Each row is where one point has got to under a steady rotation. How many steps took it there?
The counts run from 0 to 529.
[146 134  60 112 154 146 104 156 120 123 138 125 133  97 132  94  56 110
 133 119  87 193 128 144 148 112 131 158 127 138  96  98 100 120  83 146
 156  95 148 168 141 127 103 137  97 169 151 127  74  90 151 140 137 133
 126 124  98 160 107 119  99 121 153 109 100 163 123  93] | 189
[115  94 129 136 138 112  70 137 105 110 113 113  96  97 107 126 111  88
 125 134  99 161 104 164 122 107  67  95 128 193 119 128 116 107 151 128
 139 141 135 135 117 191 117 156  96 167 114 178 118 118 107 112 119 109
  84 140 146 137  89 133 131 161 112 104 126  93 106 101] | 134
[114 132 131 161 113 117  61 141 147 107 159 138  67 135 120  77 158 102
 142 162 139  73 153 134 159 141  94  90 129 162  79 110 117 118  68 146
  88 137 122 118 102 135 103 145 148 130 124 159 127  85 133 113 114 123
  95 147 122 139 152 148 133 150 125 143 114  96  79 110] | 470
[127 149 172 147 139 159  72 153 117  89  81 150 156 121 109 114  70 115
 167 108 122 130 110 101 116 141 123 160  91 133 104 106  98 132  96 160
 119  81 155  96 130 172  80 159 127 113 125 174  86  90 100 135  81 139
 107 140 117 139 133 126 128 126 137 132  93 146 129 117] | 212
[126  81 111 137 105 106 129 144 131 140 121 109 100 133 141  86 130 124
 101 170 121 118 122 162 167 129  56  90 110 187 119 144 148 122 185 130
 106 128 151 191 108 164 112 118 113 119 139 168 102 120  99  99 138 132
  81 134 181 121 106 128 146 151 116 158 145 133 129 153] | 46
[157 110 165 154 137 149 153 122  98  95  87  71 132 141 116 131  93 139
 101 139 130 108 136 158 130 109 103 116  61 172 155 178 160 136 197  84
 115 113 159 173 137 139  98 149  96 118 180 140 104 134 100 143 154 138
 108 135 179 125 128 117 143 124 145 151 113 138 129 118] | 337
[151 134  73 132 132 117 101 167 116 141 139 108 126  78 124  84 126  98
  91 150  72 179 127 153 162  92 135 136 130 124 119 110  97 132  90 129
  99 153 138 186 156 136  95 140  92 166 158 135 121 114 121 117 164 114
 111 112 145 153 106 133  85 139 156  85 107 141 135  72] | 103
[122 155  67 161  96  93  88 153 111 154 135 135 121 122 111  99 105 111
  97 143  76 184 129 130 168 112 148 133  89 126 140  88  93 145  85 141
  93 143 157 151 165 130  92 114 117 148 161 141 111 143 116 100 152 115
  94 108 149 149 120 116  84 138 149 107  97 129 140  83] | 106
[124 117  96 132 127 107 100 120 121  96 170 144  95 123 118 113  79  61
 132 130 102 149 138 141 132 147 130 100 127 186  86 132  96 128  84 139
 126 108 131 169 105 139 106  92 118 187 122 169 109  84 123 132 124  84
  84 144 107 169 150 120 151 161 153 125 107 145 123 119] | 483
[124 145 162 172  96 107 119 136 128 105 122 146  86 108 158 133 163 102
 121 164  96  97 143 109 182 135  97 136  72 154 113 129 114 174 114 124
  79 141 142 186  97 119 103 158 125 150 130 181 126  91 104 107 158 153
  89 141 185 136 165 130 139 128 150 142 116 164 114 136] | 39
[159 142 100 145  97  96 113 141 118 122 139 119 141 122 109  61  97 140
 107 162 149 120 115 120 128 152 156 123 108 111 116 116 103 138  96 113
 106 131 109 154 150 108 132 125 125 169 133 111 170  82 103 134 191  79
 130 103 197 157 140  92 106 142 150 109 143 147 102  59] | 413
[131 121 137 140 117  90  46 126 141 104 146 126  71 106  81 117 138 109
 173 146 135 137 110 120 130 145 112 110 119 167 112  97  99 113  88 150
  88 166 149  79 121 146  99 161 155 149 119 148 149 111 104 142 144 113
  56 151 141 138 158 143  99 143 155 157 115  91 102 146] | 143
[128 160 127 130 114 162 119 145 183  99 103 126  86 173 129 107 110 154
 165 118 143 116 145 126 137 119 102 148 114 150 142 114 182 115 106 123
 134 120 163 101 121  91 106 176 152 115 161 117  96  97 151 144 170 162
 120 127 116 112 154 143 125 103 163 201  84 133  87 142] | 265
[140 127 104 140 118 118  69 141 103 156 112 110  74 131  96  57 110 153
 111 174 142 107 100 160 113  94  82  93 101 155 144 128 133 125 107 112
  92 123 125 110 176 132  78 117 116 107 157 137 122 164  90 156 112 147
  89 108 148 128  95 118  91 139 115 130 110 115 121 117] | 439
[128 151 150 150  99 122 155 141 141 101  67 188 153 158 158 104  62 126
 136 109 117 139 142 117 105 153 137 168 129 105 103  98 129 149  99 136
 129  60 134 103 118 148 115 124 147 100 137 156 112  76 103 138 139 154
 109 116 193 122 140 137 129 127 147 171 136 158 145 127] | 295
[174  61 141 147 129  93  91 119 158 139 129  97 112 148 137 110 127 151
  82 147 118 123 107 182 157 118 104 103  91 113 163 126 132 111 124  80
 119 172 122 125 127 108 128 133 142 111 145 127 131  71 128 121 153  85
  90 112 158  80 128 117  93 178 156 151 126  87 136  84] | 79
[156 126 121 149 119 139  57 162 139 107 122 145 132 137 138 107  85 134
 142  90 130 151  91 162 112 130  86 121 101 131 171 101 166 107 119 145
 153 109 139  92 109 153 113 165 129  97 138 117  97  80 151 122 118 119
 115 104 107  80  85 157 111 108 123 107  98 102 116  64] | 200
[183  43 115 134 162 132  59 129 138 138 144  83  99 142  90 126  94 148
 157 121 128 135 131 176 176 134 119 127 104 142 127 124 124 106 122 102
 140 148 153 118 124 106 122 161 146 122 150 122 103  83 157 127 126 103
  92 162 110 110 121 149 117 159 148 160 106  97 102 109] | 165
[135 124 163 160 123 110 159 133 158 105 101 124 141 154 110 116  97 131
  95 127 136 112 130 173  66 137 132  95 110 146 167 163 188 119 155 131
 137 112 155 115 123 163 132 148 122  96 169 115 135 136  90 149 169 122
 101  85 183  97 133 150 126 113 135 127 130 109  95  73] | 321
[123 142 132 164 117 115  58 161 100 118 113 131 130  91 103 110 127 112
 149 147 124 120 108  97 165 143 101 144  77 149 104  96  69 141  88 143
  75 136 143 145 126 153  71 169 107 159 119 168 130 107  91 111 119 134
 101 141 149 156 134 117 119 143 144 123  98 145 128 114] | 125
[130 100 124 137 100  74 135 101 144 109 123 151 108 143 129 136  68 108
  81 144  95 139 133 141 123 133 153 116 108 155 139 108  98 138  95  91
 141 142 120 157 106 122 144  83 116 183 119 163 125 102 113 120 154  98
  87 116 170 140 143  78 123 186 175 151 129 126 159 113] | 71
[148 167 170 164 118 127 165 138 132  86  95 135 143 129 112 137 106 131
 123 137 125 109 136 107 115 145 173 159  74 128 122 149 127 169 120 117
 100 131 152 135 121 119 131 173 124 164 158 119 151 108  99 142 208 126
 123 117 206 140 168 123 122 111 166 135 109 169 101  88] | 329
[130 119 106 118 134 141 148 131 110 108  90 116  96 175 102 144  55 125
 150  93  89 177 161 154 132 136 127 121 136 155 125 144 188 139 162 122
 154 105 163 102 117 117 144 147 130 153 176 127  81 101 138 121 171 135
 134 173 154 128  97 150 153 108 135 144 117 130  82 113] | 256
[152 106  82 103 142  81 126 150 124 145 105  98 133 133 100  48 101 147
  91 162 113 139 144 163 164 130 123 125 142  98 110 119 117 135  93  97
 116 143 102 136 157 116 132 111 130 153 151 128 136  68 104 117 161 110
 126 126 189 145  95 121  83 175 139 130 139 135 141  81] | 85
[126 118 103 166 103  93 128  91 132  83 158 123 122 138 124 100 121 105
  68 148 138 131 131 160 120 123 142  82  96 146 109 116  87 111 116 122
  95 108 140 175 149 163  84  78 125 121 149 157 130  98 117 149 138  80
  60 107 147 112 170 110 138 135 164 156 130 102 145  91] | 401
[133 160 170 137 155 148 155 130 126 104  67 118 117 147 118 107 116 130
  67 165 134  82 144 158 121  85 126 113  81 143 138 155 138 152 120  90
  83 116 140 145 159 132  70 125 109 120 177 174  98 137  87 145 106 156
 118 107 143 130 142  99 112 145 149 139  89 145 137 126] | 8
[143 152 107 117 152 169 136 152 169  91 108 104 112 144 123  91 117 165
 162 141 149  99 144 150 138 123  76 144 123 153 130 142 173 117 103 127
 134 108 148 134 115  91  91 172 129 114 172 124  97  95 154 173 156 178
 119 117 103 116 151 147 120  96 157 183  97 155 102 141] | 267
[139 103 122 123  93 120 145 142 128 157  80 115  84 133 131  83  85 170
 120 169 114 112 120 149 113 118  73 140 119 176 160 149 167 131 124 112
 142 122 115 154 137 104 113 143  96 122 160 109 121 168  84 164 175 181
 105 110 187 137  99 132 122 134 129 172 118 142 112 148] | 356
[158 111 159 152 123 132  93 120  96 120  93  88 116 142 132 104 103 118
  75 133 117 119 105 158 128  89 109 115  77 159 156 155 131 110 147  74
 127 130 101 165 168 140 110 150  87 133 138 148 121 127  99 121 148  88
 122 111 146 124  87  90 137 172 141 104  89 103 119  73] | 424
[155 120  67 113 136 148  95 170 135 143 141 128 139 114 137 107  58 119
 137 114  87 190 132 148 155 104 146 169 123 147 115 109 117 120  85 153
 162 100 147 159 137 130 122 135 103 152 146 123  79 103 148 137 160 109
 126 114  95 155  99 123 114 136 142 118  90 157 125  89] | 188
[139 114 115 178 118 103 125 118 147  89 160 107 124 146 124  79 137 134
  67 147 162 105 125 196 105 126 110  64 104 144 142 135 126 101 133  99
 109 121 133 171 150 158 114 100 117 113 145 117 138 101 121 142 134  79
  77  90 150  90 143 129 127 144 150 128 131  90 115  60] | 405
[118 146 154 172  97  97 147 152 116 110 102 146  83 102 157 122 139  98
 117 151  82 100 151 134 145 140  99 130  99 155 127 134 139 178  91 128
 119 141 110 167  87 127 133 168  94 167 140 156 133 107 100 105 168 152
 118 120 199 134 121 150 152 130 130 102 115 161  99 102] | 35
[107 123 119 147  84 101 157 123 116 130  86 160  69 128 152 124  86 140
  98 153  88 130 138 137 109 101 103 152 124 175 149 121 153 155  90  99
 162 103 106 162 114 112 143 128  75 157 146 133 122 159  98 157 185 180
 118 106 196 145 107 120 141 134 144 142 123 152 120 132] | 360
[158 111 109 136 166 130 107 158 141 135 116  96 130  94 143  97 151 105
  75 152  92 139 132 178 151  75 108 137 124 126 142 142 115 107  94 111
 118 157 116 182 150 136 101 168  80 139 153 127 119 115 113 123 155 111
 120 101 124 120 102 126 100 161 152  93  91 114 123  61] | 99
[120 119 131 163  90 114 142 148 123 167 100 126  88 141 121  82 109 145
 101 166 108  81 138 168 124 141  86  91  80 152 164 147 184 157 121 139
 109 113 135 134 125 137 111 125 105  96 160 133 107 168  80 114 132 179
 100  86 178 110 112 162 125 114 121 132 108 122 116 120] | 28
[129 141 116 135 109 130 133 141 137 123  94 105  93 131 120  70 126 174
 122 173 154  94 123 143 119 104  53 125 115 161 143 138 160 128 120 108
 102 123 141 143 150 118  83 136 121 108 171 116 127 142 101 174 170 183
  88 111 179 121 128 132 104 124 139 183 123 147 118 150] | 353
[160 156 160 108 146 117 161 157 125 106  69 114 129 121 106  87 100 132
 111 147 123 126 130 130 110 110 130 153 128  96 117 145 146 186 128  91
  96 128 110 120 144 104 121 150 137 134 171 131 147  63  86 152 173 128
 135 106 214 143 120 125  99 147 137 115 137 180 134 102] | 0
[141  94  62 107 141 109  97 148 111 134 107  99 110 155  81  85  61 144
 144 116 100 161 158 171 164 146 135 118 156 140 100 108 130 115  94 138
 160 100 128 103 134 112 135 112 136 166 144 137  93  81 142 111 136 109
 134 154 139 155  85 138 117 149 122 140 125 110 103  78] | 171
[159 104  86 106 164 151  89 160 137 130 130 104 133  97 134 110  79  99
 155 117  94 167 122 160 144 103 115 171 125 144 122 134 121 102  84 146
 168 120 121 158 128 113 104 185  87 136 149 116  92  76 147 149 155 116
 126 125  89 139 107 144 121 137 151 108  90 158 114  86] | 186
[139 102 120 124 166 102  97 121 112 104 126 132 102 105  77 151  75 124
 138 141 103 127 151 158 117 148 142 105 143 182  97 129  96 130  64 113
 165 129 123 127  85 138 130 146 102 228 115 162 122 110 126 145 121 112
 110 147 134 162 134 130 126 164 147 112 126 119 100  97] | 155
[157 141 160 156 166 164 112 124 138  69 124 123 115 131  85 177 107 142
 165 121 142 105 158 120 142 144 165 143  82 148 111 149 126 152 124 121
 113 133 191 119 106 116 108 182 141 180 162 145  80  98 148 152 134 144
 104 161 125 145 168 120 118  99 156 155 105 159  82 120] | 246
[140 105 134 131 119  92 111 128 183 114 137 107 101 113 136  79 152 126
 122 179 159  82 111 141 126 146  77 106 105 164 120 131 127 110 101 117
 103 150 109 158 102 127 106 144 142 126 131 147 155  87  97 163 146 118
  66 106 148 119 182 123 112 166 171 179 126 120 125 152] | 60
[134 134 157 134 161 145 100 165 158 103 114 163 127 113 119 149  93  93
 130 124 120 187  99 145 116 109 154 139 162 157 121 104 152 127 157 159
 148 132 183  95 109 178 154 175 138 166 145 152 103 111 133 136 138  98
 105 133 146 130  94 127  97 131 113 109 125 136  70  93] | 222
[133 132  78 131 113 136  88 140 113 116 135 147 125 123 132 132  49  91
 148  89  71 207 125 132 135 128 157 163 106 121 117  88 106 133  80 138
 147  95 135 137 145 129  95 130 115 131 144 137  79  88 149 133 134 119
 113 133  91 140 124 133 120 123 157 121  86 143 143  94] | 191
[146 112 120 153 148 104  79 119 137  98 151 154  95 134  95 154  89 139
 136 141 124 118 139 141 154 140 168 115 115 168 121  96  92 116  64 111
 148 130 151 121  89 112 141 124 131 228 117 150 111 112 156 121 119 108
 102 146 121 153 143  90 108 157 157 139 102 118  97 100] | 158
[ 99 113 104 130  78  74 143 146 128 123 120 139  85 133 143  99 108 106
  86 158 107 150 131 158 134 135  73  76 146 188 119 118 167 134 161 125
 133 122 137 164 109 169 151 107 124 156 135 174 122 108  97  98 160 114
  98 128 197 135  93 132 149 156 123 144 149 123 110 126] | 50
[152 129 139 152 140 138  90 123  98 116 108  97 137 148 120  77 100 147
  63 153 156  85 115 150 130 105 103  96  68 166 145 142 105 110 130  78
 110 113 117 173 166 143  88 119  89 141 142 150 117 125  93 142 120 113
 109 106 133 138 111  73 123 170 144 123  99 111 119  88] | 422
[133 131  99 134 120 112  84 142 100 164 111 133  77 113 101  72  97 137
  94 172 106 110 112 169 104 110  91 102 136 167 148 132 151 138  76 127
 140 123  98 126 149 132 113 137  87 135 142 126 130 178  88 142 128 145
 118  96 147 144  74 127 109 156 111  94 109 123  95  93] | 443
